In the data rows, zero lies at 4.5, halfway between 4 and 5.
Here are some points, each followed by its number:
[8 5 4 5 5 3 6 3 3 4 8 6 1 5 5 7 4 4 4 6 6 6 3 5] 0
[2 5 6 1 4 5 7 4 6 6 1 5 5 5 6 3 2 4 6 7 6 2 6 7] 1
[5 2 4 4 6 7 3 4 6 3 4 5 6 5 3 2 5 4 6 4 1 4 5 6] 2
[4 6 6 2 3 6 4 4 6 4 4 5 7 4 4 4 5 4 5 3 4 4 7 6] 3
[1 4 7 3 2 1 6 6 1 7 5 5 5 9 5 1 4 6 3 3 4 8 9 6] 4
[5 8 6 2 2 5 4 5 6 4 4 5 7 4 4 4 5 5 5 2 5 5 8 5] 5
[6 6 4 2 5 4 3 5 7 2 4 3 6 4 2 3 4 5 6 5 4 4 4 4] 6
[3 4 3 6 7 4 4 5 5 6 4 2 5 5 5 6 5 5 7 5 2 3 5 4] 7
[5 6 4 4 5 3 6 7 6 5 2 3 5 6 6 5 5 6 6 2 4 4 6 4] 8
[3 5 7 3 1 7 6 3 6 8 2 4 3 4 6 5 1 4 4 6 8 4 4 6] 9
[2 4 7 2 3 5 7 4 6 6 2 5 4 5 6 4 1 5 6 7 7 2 5 7] 10
[3 5 6 6 2 7 4 3 6 8 4 2 3 4 6 6 2 2 3 5 7 3 4 5] 11
[3 4 5 6 5 5 2 2 5 6 6 4 2 5 5 6 7 2 2 5 7 2 3 4] 12
[4 6 7 4 2 5 4 6 5 5 3 5 6 5 6 3 5 6 5 2 5 5 7 6] 13
[8 7 4 5 6 2 5 3 2 4 8 8 2 2 4 8 3 3 3 5 6 6 4 4] 14
[3 4 2 6 8 4 5 5 5 6 4 1 4 5 6 7 4 5 7 5 2 2 4 3] 15
[4 1 3 6 4 4 5 4 4 6 7 1 3 3 6 6 4 4 5 7 6 3 3 3] 16
[5 1 4 6 4 4 6 4 4 6 7 1 2 3 6 6 4 4 5 7 6 3 2 3] 17
[5 2 6 5 6 8 4 3 5 3 4 6 6 5 4 2 5 4 5 5 1 4 5 6] 18
[4 4 7 3 2 7 6 3 6 7 2 4 3 4 6 5 1 5 4 6 8 4 4 6] 19
[4 2 6 5 6 8 3 3 7 4 3 5 7 6 3 2 4 3 7 4 0 4 6 7] 20
[4 4 4 5 5 7 3 3 7 4 3 5 6 5 3 3 5 4 6 3 1 4 6 6] 21
[4 5 6 3 4 5 7 3 5 5 3 6 4 5 5 5 2 4 5 7 6 3 5 6] 22
[7 3 2 3 6 5 4 6 3 2 6 5 6 3 2 4 6 6 3 4 4 6 3 2] 23
[5 6 6 7 3 4 1 4 7 5 3 4 7 3 3 3 4 4 6 1 4 3 7 6] 24
New points follow, each followed by the numbers of its three nearest points above, smallest number first.
[2 3 6 2 3 0 6 7 1 7 5 5 5 9 3 0 4 7 3 3 3 7 9 3] 4 8 13
[5 5 6 2 3 1 1 4 7 2 1 2 6 5 0 4 3 5 6 5 3 5 4 1] 3 6 24
[7 6 4 2 5 2 2 5 7 1 3 3 6 4 0 4 5 5 7 4 4 5 4 1] 5 6 23
[1 4 5 4 3 2 6 6 2 7 5 4 5 8 5 3 4 6 4 4 3 6 8 5] 4 8 13
[7 3 4 5 5 3 5 3 3 4 8 5 2 5 5 7 4 4 4 6 6 4 3 5] 0 14 17
[6 2 6 5 5 6 5 4 3 2 6 7 4 2 4 3 7 7 1 5 5 5 2 4] 0 18 23
[2 4 6 4 0 3 7 8 1 5 3 5 4 8 7 1 5 6 4 3 5 7 8 7] 4 8 13
[8 6 2 2 6 3 2 6 7 1 4 2 6 4 0 4 6 6 6 4 4 5 4 2] 6 8 23
[4 3 5 7 5 6 2 2 4 4 7 7 1 3 4 4 7 5 1 5 7 4 3 5] 0 12 16
[3 3 5 7 5 5 1 2 5 5 7 5 2 4 5 5 8 2 2 5 8 3 3 3] 12 16 17
[5 5 5 6 7 2 6 8 5 5 2 3 4 7 7 6 4 6 6 2 4 3 5 5] 7 8 15
[6 7 4 6 8 4 6 3 1 4 6 8 5 2 5 6 4 2 3 4 4 7 3 3] 0 14 23
[7 5 1 3 5 4 4 7 5 1 5 4 6 4 2 4 7 5 4 3 4 6 4 2] 6 8 23
[3 3 5 7 5 6 2 2 4 5 7 6 2 4 5 5 9 4 1 6 8 3 2 4] 12 16 17
[4 4 5 5 5 4 2 3 6 5 5 4 3 5 4 5 7 3 4 5 6 3 4 3] 7 12 16
[4 3 6 6 4 6 3 2 4 4 6 6 2 3 5 5 7 5 2 5 7 4 2 4] 0 12 17
